(in the rows, 128 means zero)
The rows of Y fall into several groups, and each row is roughly a mix of its group's hidden directions.
Y:
[[108 113 157 169 108  93 118 122 101 146]
 [135 134 136 121  75 149 163 150 100 119]
 [130 117 118  83 101 145 108 134 123  80]
 [130 130 145  86  71 121 149 133 116 122]
 [105 132 131 136 162  91 119  95 166 146]
 [133 154  89 141 115 176  95 127 120 132]
 [126 132 144 173 150 102 146 125 128 175]
 [140 110 132 148 187 108 147 121 156 123]
 [112 133 160 154 130  93 130  91 150 159]
 [130 144 152 172  87 152 143 112 128 151]
 [108 129 164 147 145 139 145 138 126 184]
 [105  97 119  85 140 117 114 153 114  92]
 [131 111 114  76 152 119 115 148 116  90]
 [118  98 118  84  90 138 123 140 116  95]
 [155 142 115 157  85 119 143 107 161 107]
 [161 141 124 171  93 131 136  99 148 110]
 [136 137 106  78  85 150 122 139 118 113]
 [141 102 116 119 174 127 156 160 127  96]
 [107 138 140 113 132 189 146 138 134 158]
 [140 125 132  87  80 138 150 150 107 110]
 [129 131 105 167 183 138 106 119 143 135]
 [115 142 148 150 120 101 133  84 159 160]
 [166 152 132 173  92 134 127 116 147 118]
 [124 127 152 170 147 103 144 127 124 177]
 [123 137 138  93 134 120 116  92 131  73]
 [130 113  99  88 153 139 103 159 115  99]
 [130 127 104 151  89 107 149 160 161 147]
 [156 115  98  84 143 140 122 168 137 115]
 [121 119 131  94 162 140 123  85 109  93]
 [133 126 115 167  94 110 141 165 150 156]
 [100 144 128 109 138 181 148 141 144 156]
 [126 163 127 152 147 130 135  80 166 131]
 [145 142  97  92 138 172 144 144 155 121]
 [120 135 158 158 145 145 148 129 125 184]
 [141 130 124 191 153 158 119 133 114 137]
 [119 113 114 142 182 131  83 143 119 122]
 [143 119  94 108 110 104 112 123 128  74]
 [129 131 108  86 119 180 148 150 129 115]
 [124 115 105  73 153 135 123 151 126  96]
 [137 117  98  84 143 145 102 156 116  99]
 [117 148 145 144 110 104 140  84 160 159]
 [142 131 100 134 115 118 140 187 148 154]
 [114 152 140 116 142 191 137 132 140 151]
 [ 96 114 143 105 163 136 118 149  98 163]
 [134 119 124 129  89 163 148 166 111 160]
 [119 154 136 141  99 114 157  88 159 154]
 [138 145 124 171 159  80 132 118 141 145]
 [128 122 110  84 103 160 115 132 127  85]
 [120 127 157 123 152 151 114  75 100 116]
 [127 118 102  86 102 144 116 133 127  80]
 [141 162 118 172 163 116 139 113 147 153]
 [123 111 137 134 148 148 129  65 105 110]
 [133 116 131 132  89 152 144 167  97 160]
 [132 140 134 177 154 107 148 118 132 171]
 [ 97 136 128 106 131 181 151 143 139 156]
 [139  91 127 103 119 111 111 175  98 116]
 [142 149 137 162  89 119 124 165 149 155]
 [126 111 107  81 167 107 118 151 115 111]
 [141 158 139 174 112 140 143 102 140 164]
 [142 114 111 105 132 157 115 171  95  98]
 [122 132 116 101 176 103 113 105 144  94]
 [ 85 103 133 100 116 140 120 135 126  80]
 [140 122 109 173 102 121 143 162 144 161]
 [133 132  80 103 145 161 104 151 122 105]
 [ 90 110 146 105 166 134 117 136  95 153]
 [142 111 112  99  98 123 106 126 117  75]
 [122 106 128 126 160 141 125  76 100  99]
 [150 113 107 126 110  84 109 119 119  82]
 [119  92 123  91 124 120 117 169  98 107]
 [134 120 115  82 117 168 132 152 130  92]
 [138 135 139 100 158 147 114  87 108  90]
 [125 159  86 132 101 174 107 129 119 131]
 [ 98 120 134  77 162 116 112 143 111 109]
 [134 154  86 135 107 178 109 136 114 125]
 [138  88 128 117 107 114 110 178 103 126]
 [120 116 107  72 139 152 136 157 121 105]
 [127 111 133  69 115 106 155 144 131 104]
 [135 145 145 120  75 121 166 103 143 142]
 [135 142 125 142 106 122 130 185 143 168]
 [150 135 112 172  90 120 143 149 154 147]
 [113 163 129 145 126 162 151  88 159 134]
 [117 162 131 129 153 180 142 129 147 158]
 [138 114 106 168 116 128 143 167 132 170]
 [139 111 118  84 117 155 121 157 129  85]
 [141 141 117 188 133 168 125 133 112 136]
 [112 157 134 140 159 161 148 130 148 171]
 [131 145 128 175 155 114 151 118 135 171]
 [112 131 109  73 135 110 135 169 144 130]
 [ 91 112 160 118 128 144 145 151 123 175]
 [148 137 133 105 155 147 113  89 112  85]
 [154 112 100  82 148 127 119 168 125 118]
 [143 129 100 154  90 104 145 156 163 124]
 [103 151 128 116  98 116  88  95 141 156]
 [105 115 157 170 115  88 115 112 108 140]
 [155 161 130 165 142 117 130  94 152 155]
 [134  91 132 110 120 102 110 171  91 124]
 [119 138 160 172 108 114 159 106 134 155]
 [155 131 126 184 101 145 142 105 136 146]
 [118 117 122  98 143 129 136  74 124  88]
 [150 142 139 108 150 147 110  89 114  85]]

In each list below, three rows fit none of the groups, and each other row fits one group, some only roughly. Which are they? Name them in the order they come.
- k78: [144 125 108  98 120 175 148 165 119 145]
- k51: [ 91 119 126 112 167  88 113 109 128 103]
- k653: [115 116 142 101 174 150 114 101  95 115]
- k89: [125 150  96  94 126 175 127 129 146 100]
- k976: [138 139 156 188 110 144 115 113 119 148]
- k136: [132 148 106 110 122 180 159 141 141 155]
- k540: [156 139 140 186  99 136 123 104 135 123]
- k516: [118 133 139 160 150  81 122 110 113 166]
- k131: [103 140 157 161 152 111 122 111 111 172]
- k458: [139 137 108 157  67 140 142 138 146 127]
- k970: [130 127 157 161 141  93 143  93 158 148]
- k862: [136 125 144 146 148  78  95 101 138 105]
- k200: [126 103 148 146 100  99 113 153  84 145]
- k519: [131 132 160 142 138 103 153 125 129 186]

k131; k458; k519
- k370: [138 159 143 159 154 159 141 112 137 168]
- k537: [127 101 122 131 172 139  91 157 104 109]
- k243: [109 154 115  85 121 157 156 154 140 148]
- k662: [108 139 129 118 163 183 125 122 136 159]
- k587: [138 109 120  92 134 143  97 164 101  98]
- k54: [140 104 107 104 168 135 111 165 113 100]
- k240: [121 148 116 169 110 161  92 129 103 148]
- k773: [125 143  90  95 120 171 130 131 147  97]
- k128: [104 121 152 103 171 141 106 129  90 141]
- k939: [118 146  97  86 128 170 124 131 144  99]
- k103: [133 129 166 122  72 111 153 113 122 141]
- k996: [139 137  85  92 110 162 134 150 122 104]
- k634: [130 160 110 123 141 191 138 120 145 131]
- k306: [127 130 142 129  92 128 153 186 133 150]

k243; k662; k306
- k272: [108 128 195 122 137 119 146 111 136 145]
- k339: [118 149 116 170 111 167 101 129 105 149]
- k910: [118 150 123 109 132 196 139 130 140 140]
- k288: [141 102 141 149 121  64 117 123 112 122]
- k801: [148 125 134 178 109 143 134  79 126 119]
- k210: [138 108 135 140  86  77 103 132 115 118]
- k448: [117 143  95  87 119 169 127 135 144  99]
- k219: [127 117 117 108 134 144  72 154  94 116]
- k774: [106 147  95  94 125 176 137 135 147 116]
- k699: [ 94 125 157  82 159 128 112 141 108 138]
- k401: [129 132 150 175 142 111 169 107 148 145]
- k36: [120 142 137 100 162 138 102  84 112 101]

k272; k210; k36
- k196: [110 138 140 142 179 132  95  90 135 135]
- k880: [148 140 103 108 119 174 155 156 137 152]
- k488: [136 166 110 135 155 181 138 114 141 135]
- k529: [100 112 152 109 166 144 110 121  85 135]
- k366: [ 96 130 164 121 138 126 108 163 109 167]
- k325: [118 118 121  76 134 105 154 164 150 129]
- k466: [148 115 122 121  94  71 120 128 118 100]
- k246: [118 149 100  96 128 184 138 131 145 120]
- k330: [131 135 104  65 108 135 101 138 125 118]
- k85: [138 156  97 102 137 168 117 117 147  94]
- k613: [135 120 124 105 110 157 107 169  86 110]
- k241: [148 146 116 153  80 113 141 143 167 129]
- k252: [111 118 100  72 156 108 136 141 134 112]
- k24: [141 137 123 191 158 147 123 114 136 144]

k196; k325; k466
